In the rows, 128 means zero.
D: a few groups of rows, each row roughly a mix of its group's hidden directions:
D (107 x 12):
[[113  76 153 152 147 106 139  79 151 101 160 131]
 [171 157  91  81 101 119 163 117 117 105 101 132]
 [149 125 154 140 112 166 119 168 135 117 131  58]
 [ 93 168 113 108 177 104 149 132 112 162 151 158]
 [ 62 113 112 146 170 118  97 122 144 158 131 105]
 [110 110 115 181 133 117 112 158 157 111  75  99]
 [168  55 105 140 105 122 107 146 150 147 124 122]
 [124 105  99 194 104 104 133 126 159 109 157 102]
 [101 141 118  90 183  97 103 111 127 139  80 130]
 [116  83 113  91 114  88 123  84 148 151 113 160]
 [134 178 144 174 143 155 124 152  99 116 176 134]
 [ 97 157  94 109 186  83 123  96 124 135 134 132]
 [181 137 117  66 117 120 150 162 119 150 104 130]
 [129  81 141 165  83 111  85 141 155 158 136 134]
 [119 159 118  76 124  73 137  91 145 124 125  94]
 [179 122  82 176 108 114 131 162 136 116 148 112]
 [110 183 152 124 126 148 117 153 118 144 167  76]
 [156  80 145 113  76 158 124 134 148 123 117  84]
 [161 135 112  70 145 144 147 101  94 120 113 172]
 [111 166  98 124  73 137 123 116 123 114  70 145]
 [147 125 124 194 108 152 121 143 131  76  96 119]
 [104 161 158 121 150 137 160  84 105  93 134 171]
 [157 120  70 155 140 113 120 181 129 146  96 141]
 [ 92 108 114 139 144  80 119 144 167 163 142  84]
 [138  81 115 167  95 139 110 147 155 136 155  79]
 [118 187 169  85 148 141 146 116  96 123 133 151]
 [100 158 160  75 148 126 159  89 120 125 160 114]
 [ 88 106 101 130 138  73 137 128 162 170 154 115]
 [158 113 157 105  87 176 139 132 108 123 100 172]
 [107 157 108  93 171 100 135  94 107 141 128 178]
 [137 143 107 198 147 124 125 130 112  96 133 176]
 [165 102 128 112  90 172 128 110 123  87  84 119]
 [163 108 123  96  88 185 152 122 119 102 105 108]
 [152  80 124 161  77 139 116 119 153  95 104 105]
 [114 119  86 189 134 133 127 151 131 113  81 158]
 [156 140 144  65 120 158 136  95  93 126 135 163]
 [145  82 103 113  94  97 104 135 145 180 129 155]
 [167  57 151 117  89 141 129 107 143 122 143 132]
 [144 102  66 130 155 129 116 110 108 135 115 185]
 [145 134 118 206 126 128 104 138 125 109 175 126]
 [156 104 176 107  89 159  98  89 121 115 150 124]
 [114 119 166 107 115 144 144 177 124 183 119 165]
 [146  92 136  83  89 102 129  96 152 146 163 102]
 [142  74 114 180 149 150 139 132 127 123 176 146]
 [141 112 147  73 105 146 149 128 123 131  67 157]
 [124 104 113 192 115 111 111 141 162 104 116  83]
 [136  97 172  72 135 132 136  87 118 138 140 167]
 [ 89 201 158 101 150 120 118 111 109 128 122 129]
 [153  82 123  82  93 132 125 150 150 160 103  95]
 [107 123 115 185 143 104 116 185 150 156 134 108]
 [140 134 111 201 165 137 117 173 121 110 125 130]
 [119 178 100 178 137 147 130 159 115  96  93 121]
 [132 109  99 206 135 141 101 164 129 130 140 132]
 [158 143 146 120 117 192 136 148 101  95  87 126]
 [183 151 143  91  83 124 143 152 131 123 134  87]
 [118  77 162 143 103 121  96 106 155 142 171 101]
 [177  70 117  98  90 128 138 143 149 143 126 105]
 [173 124 145 109  74  99 139 153 154 136 141  88]
 [105  73 107 100 128 110 109 127 161 166 100  96]
 [ 92 177 155 137 137 112 123  81 125 102 170 110]
 [140 140 170  71  76 124 142 112 139 131 137  94]
 [113 185 110 131 193 112 117 120 111 113 142 103]
 [130  67  96 148 142 108  95 138 154 162 149 103]
 [ 87 145 139 160 182 163 123 120 102 107 111 161]
 [153  70 110 149 118 128  88 160 147 163 139 106]
 [128 185 120 127 174 140 129 116  88 100 110 165]
 [137 131 165  96 108 121 137 130 147 137 171  61]
 [104 134  74 126 153  89 144  82 127 119 120 168]
 [ 81 187 132 109 178 120 131 126 113 144 148 114]
 [110 154  88 159 179 131 125 180 119 149 130 110]
 [ 81 137 148 103 168 138 157  74 118 103 127 143]
 [158 131 112  77  97  90 163 125 150 135 144  87]
 [121 100 142  87 121  83 109  92 143 170 160 146]
 [104 196 146  89 168 120 137 123 104 139 146 126]
 [146  95 148 131  95 144 115 150 154 130 139  56]
 [134 135 133 181 138 110 124 204 140 148 119 124]
 [100 126 111  70 168  96 137 114 140 164 138  99]
 [141 147 162 157 111 172 146 130 100  90 120 177]
 [ 86 137  82 173 159 103 146 147 142 122  92 134]
 [134  99 112  79 159 101 165  82 128 129 141 157]
 [124  99 106 152  87 100  95 160 151 176 114 144]
 [121 179 128 146 167 134 128 131  93 110 106 184]
 [152 124 103  94 141 142 144  79 100  99 109 177]
 [166 116 126  70 110 114 158  83 133 108 151 109]
 [118 107 131 199 104 176 118 155 128 111 115 137]
 [130 149 154  90  87 127 160  81 135  86 119 107]
 [142 135  99 180 175 144 114 170 106 124 116 155]
 [114  92 169  84 124 126 132  73 128 134 134 168]
 [153 163  75 129 111 131 118 175 125 146 128  81]
 [ 96 163 126 135 163 102 142 139 111 160 145 189]
 [100 149 185 115 132 152 131 113 130 113 160  73]
 [125 165 116  77 160 120 144  95 102 142 174 142]
 [127  94 100 134 108 134 136 112 137 102  55 158]
 [127 157 142 108  52 145 112 122 125 125  86 134]
 [107  78 122  87 102 113 149 133 153 178 111 145]
 [123  95 124 145  73 160 132 152 155 127 112  76]
 [117 140 176 137 158 115  79 154 123 142  82 153]
 [150 164 103 162 153 166 129 131  97  75 112 128]
 [138  78  72 103 141  99 148 137 151 150  97 123]
 [ 98 125 129 129 152 104 126 173 148 183 157  91]
 [109 152 145 143 150 142 141 108 102  99  97 196]
 [121 121  77  94 155 105 151 114 119 149 103 181]
 [128 206 159 134 145 123 108 126  97 119 157 140]
 [121  80 155  91  92 120 132 143 150 185 134 137]
 [ 94  59 140 166 140 149 110 101 142 130 146 139]
 [131  96  91  84 126 114 169 128 144 132  71 136]
 [ 59 119 126 154 176 145 113  93 125 126 141 131]]

one row of each group, then the others: which group is each in?
[141  70  88 112 160  94 112 134 145 167 122 135]
E
[127 117 160 121  97 133 147 146 118 169 153 195]
S
[133 162 160 130 156 163 152 110  99  71 110 144]
X

[145 188 111 115 101 155 144 126 107  86  93 113]
X
[101 127 122 209 128 120 108 157 149 119 128 104]
X
[121 113  82 148 173 111 129 151 119 154 108 183]
X
[132  83  95 185 121 124 119 136 153 127 166  95]
E
[ 86 124 110 146 142  77 142 133 143 170 147 172]
S
[182 167 147 140  90 146 140 151 111 106 165 115]
E
[128  76 147  87  89 145 137 148 147 162  92 126]
S
[129 122 117 210 112 134  85 147 134 117 138 123]
E
[111 152  93 110 164 109 137  90 108 116 101 181]
S
